(in the rows, 128 means zero)
Each path is a new rotation, seen through one point. The rows after it are directions, each followed by how far the rotation turns it, in degrees per step (0 if it stays put).
Each turn is a multiple of 5 degrees from 10 to 175, or 0.
Each row of a path follows its step; steps can be skipped.

step 0: [131 122 133 136 121 124 125 114 118 121 126 128 123 140 133 124 130 130
 131 121 127 128 138 121 119 137 129 143 128 132 126 124 127 130 141 132]
step 1: [134 128 122 129 130 135 133 129 142 136 126 129 136 123 131 124 136 120
 127 132 129 123 122 145 130 135 127 129 121 142 133 139 132 136 119 129]
step 2: [129 131 131 132 129 126 127 129 129 131 125 113 121 136 112 130 131 142
 132 134 141 129 128 128 143 121 130 127 132 117 126 119 131 124 128 127]
step 3: [123 132 127 121 131 143 127 135 124 121 127 128 135 128 131 132 122 116
 121 121 122 129 143 130 120 133 131 121 132 129 131 120 126 118 130 140]
step 4: [124 126 129 118 117 120 137 129 125 122 136 132 119 125 133 133 115 126
 132 135 128 132 115 127 134 135 130 132 130 124 139 136 131 138 127 118]
step 5: [123 126 123 122 133 130 127 119 134 137 133 129 130 134 135 122 140 138
 125 114 126 135 127 124 123 120 117 129 127 128 118 117 120 131 128 122]
step 6: [137 135 141 138 127 120 126 139 118 126 132 129 138 125 123 128 125 125
 127 131 139 128 129 130 125 134 130 126 115 141 119 133 125 134 134 132]
step 7: [137 117 124 136 128 137 124 130 131 136 131 128 113 122 124 124 138 114
 134 130 122 125 132 127 137 121 131 133 136 120 136 132 125 128 127 125]
step 8: [126 126 121 121 136 122 123 123 127 121 122 127 132 129 123 136 124 135
 134 129 129 142 134 140 124 133 119 128 130 123 119 130 146 119 125 133]
step 9: [116 136 144 122 116 134 133 131 132 119 121 130 129 122 127 125 132 131
 118 130 122 123 131 122 129 118 135 121 131 134 131 131 129 134 117 124]
step 10: [128 130 119 129 133 122 130 128 126 140 129 126 134 116 135 129 115 126
 128 123 135 123 116 118 126 121 121 130 135 117 130 123 127 130 142 135]
step 12: [136 122 127 129 126 127 120 122 132 124 127 119 123 119 128 123 137 126
 114 124 127 124 111 139 132 136 133 128 116 127 125 138 124 131 126 133]
Speeds:
[132 128 127 132 125 125 127 130 130 130 126 127 123 128 126 125 131 127
 128 131 126 127 131 131 127 131 124 127 128 130 127 126 131 128 127 130] | 60

step 0: [121 132 122 118 126 140 127 129 132 127 129 132 116 125 112 119 132 132
 132 130 125 125 126 138 125 132 136 116 124 124 127 129 121 122 133 129]
step 1: [123 130 133 126 127 121 135 134 127 128 135 130 125 127 133 133 134 114
 138 135 139 124 128 131 137 133 128 129 139 141 123 117 129 134 129 133]
step 2: [138 130 124 116 129 127 122 136 127 132 125 127 123 128 121 125 134 131
 118 124 133 122 141 133 118 127 125 133 120 126 114 125 119 125 129 128]
step 3: [121 138 122 121 133 135 125 132 132 131 137 133 129 127 130 132 124 128
 126 134 135 130 127 115 129 140 132 118 138 127 129 122 135 124 141 134]
step 4: [133 130 134 126 118 132 137 136 127 121 128 139 119 133 129 116 134 125
 124 129 133 120 123 138 131 128 122 133 131 126 128 126 114 119 126 132]
step 5: [128 123 125 124 139 126 115 126 131 130 124 134 124 121 133 128 130 115
 133 138 131 130 138 138 123 142 127 123 130 130 120 127 130 132 137 128]
step 6: [138 139 124 130 118 131 131 136 128 126 133 130 124 128 122 131 137 137
 123 131 135 124 125 119 122 138 133 137 131 132 128 118 123 133 132 120]
step 7: [132 134 124 120 123 139 124 129 136 137 126 138 134 130 140 126 131 120
 128 129 131 125 134 131 128 124 119 124 136 119 124 134 129 131 132 142]
step 8: [133 121 132 133 130 122 125 141 128 121 130 137 124 129 132 126 127 126
 118 132 133 128 121 134 117 134 129 124 137 123 132 121 128 120 134 113]
step 9: [132 130 123 131 128 140 134 121 133 129 126 130 121 126 136 125 144 131
 132 137 115 127 137 129 122 139 126 130 130 134 132 132 124 129 136 136]
step 11: [138 121 121 136 127 140 121 141 135 143 134 126 125 130 135 126 142 133
 129 128 125 126 127 133 123 125 129 122 127 123 125 126 135 125 127 127]
step 12: [126 134 133 117 129 122 137 134 136 120 126 127 133 125 136 130 131 125
 125 135 118 132 129 126 118 123 129 128 144 128 137 128 129 129 139 124]
Speeds:
[129 128 128 125 126 131 130 126 131 128 129 127 128 132 126 129 125 130
 130 131 124 128 129 124 129 129 132 128 129 130 129 129 125 128 133 125] | 120
[127 125 130 127 129 123 129 127 126 127 130 126 126 129 129 129 131 124
 129 131 124 128 132 131 125 129 127 132 130 131 127 129 128 126 128 124] | 100
[131 125 129 128 127 128 133 130 127 127 132 129 125 127 130 126 124 128
 127 129 131 125 127 125 125 128 131 131 126 128 129 128 129 130 124 126] | 160
[127 132 126 131 130 127 124 129 129 130 131 131 124 129 129 129 126 127
 129 123 124 128 125 129 125 129 130 127 125 130 127 128 129 127 130 125] | 130
